Turns in one plane each, and the order they were made in; the first pair answered
H:
[  1  15   1   4  16  13 -23  -3 -14  21] => [ -2  12   7   5  13  15 -29   1 -15  13]
[  3 -32  37   3  -6  20  11   9  -8 -17] => [  5 -23  44  -1  16   6  29   5   4   1]
[  4  20   2  -7  -3  -3 -34  11  -8   4] => [  3  14  10 -10  -5  -4 -28  13 -10  -2]
T:
[ -1  38 -31 -17   7 -22 -28 -18  -3 -19] => [-10  -4 -29  -1 -30   1 -41  -3 -18 -23]
[-25  -3 -17   5 -14  19 -15   7  -5  46] => [-28  -8   2  -2  -3   2  -2   5   1  51]
[ 10  -6   2  -4 -14   8   6  -5  -3 -18] => [  9 -11  10  -6  -9   3  10  -3  -1 -15]
B:
[  9   7 -27  18  -3   5 -11  11 -15  24] => [  7 -27   1  13 -16   5  -2  17 -24   4]
[ 11  -5   1   1  -7  25  -9   4 -15 -29] => [ 21  10  -3  -3   3  11  -7  -2 -11 -34]
[-19  -1 -35  -6 -19  -7 -33  -9 -42  11] => [-23 -25 -11 -10 -30 -12 -33  -2 -48  -6]
[  1  17   5   2  23 -17  22  -7  20  -4] => [ -3  16 -13  13  11   7  12   5  23  34]
G:
[ -7   2 -18  24 -24  38 -12  16  -3  19] => [-18  -8  -1   1 -26   4 -26  12 -40  10]
[  2  -8  12   6  13  -6  -1   6   3 -21] => [  2  -7  12   8  14   3   9   8  13 -11]
[  9  -9   4  26 -13  19  -4  11  39 -13] => [-13 -27  37   7 -15  -8 -10  14   4  10]
Then:
Between the rows of a pair lie 2 to 3 turns.
[ 22  43  -9 -11  35   6  -2  -5  13  -8] => [ 10  35  -9 -19  30 -16 -13  -8 -12   7] => G G H
[ 14  57 -33 -10  31 -37 -14   2  15 -29] => [-20  25  16 -31  22 -63 -10  13 -30  16] => G G
[-22 -15  16  -2 -23  14  -8   7 -38  14] => [-16 -15  15  -5 -23   8 -17  -1 -47  -4] => G G G
[ 12  10 -28  20  -6  28  -1   9  23  12] => [ 8  9 -4 10 13  0 25  5 36 28] => T T T
[-14 -21  11   4  -5   0   7   5  -3  45] => [  9 -18   2  21   2  17  29   7  36  13] => B G G
[ -8  -1   9 -15   7 -47   0 -26 -17 -25] => [-20 -12 -21  12 -24   9 -19  -9 -19  38] => B B
[-22 -18 -54  -1 -27  27 -34   7 -21  42] => [-22 -54  23 -32 -12 -33 -10   5 -40 -19] => G B H
[-27 -17 -19  -2 -18  -7 -16  -8 -18  55] => [-17 -22 -36   5 -34  -2 -41 -11 -30  -4] => G B
[  1  32  10 -28  21 -39  -8 -15 -19 -16] => [-16  23  14 -23  24 -26   7  -6 -15  40] => H G G
[-24 -44  10  19 -30  30  -8  28   2   8] => [-17 -16  -3  -3  -8 -29 -28  -3 -17 -58] => G B T
[ 13  16 -24   1  17   7  19  -3  37 -22] => [ -6 -12 -10 -10 -12 -14 -16  -4 -21 -45] => T G G
[  0  31   6 -25  33 -11  11 -10  14  50] => [  0  26   8 -14  16  21   4   4  11  62] => B T
[-25 -29   2   1 -21  14 -14  15 -25  12] => [-23 -46   9   0 -20  -6   3   6 -15 -11] => G T
[-19 -52 -21  24 -26  28  -6   5   9  48] => [-31 -48   9 -18  -3 -59  -7 -20 -24   8] => G T
[  4  13 -65  22  -4   8  -1 -18  27  13] => [-32 -41  17  -5 -17 -27  15  -5 -19  33] => G B
[-22   0  16  -1 -19  13 -33  20 -38   5] => [-15  -5  28  11 -17  38 -16  31 -14  20] => G G H
[  8   6  28 -16  21 -41  19  -8  -8   7] => [ 14 -33   0  19 -29  22  -8   4  -2 -27] => G T T
[-16 -51   3   7 -35 -10   3  -3 -10 -33] => [-17 -31  22  -5   4 -44  40 -18  15   1] => H H
[-27  -2  -3 -15 -11 -17 -18   6 -31  55] => [-30 -49   4   2 -36 -11  -9   9 -22  21] => G B T
[ 10  -3  29   6  19 -31  27  -2  32 -41] => [ -3  -3  31   4  25 -31  38  -3  32  14] => H G
[ -1 -16 -23  -1   2 -54   4 -22 -11 -49] => [ -6  24  -7 -14  37 -55  25 -22   1  15] => G G T
[ 10  -8  16 -12   4  -8 -14  12 -20 -23] => [  2   5  14 -13  18 -12  -4  11 -17  22] => B G G
[ -5   3 -10  22  -9  26 -25  -5   6 -10] => [ -9 -16   0  22 -12  21  -8 -10  16 -17] => T G G
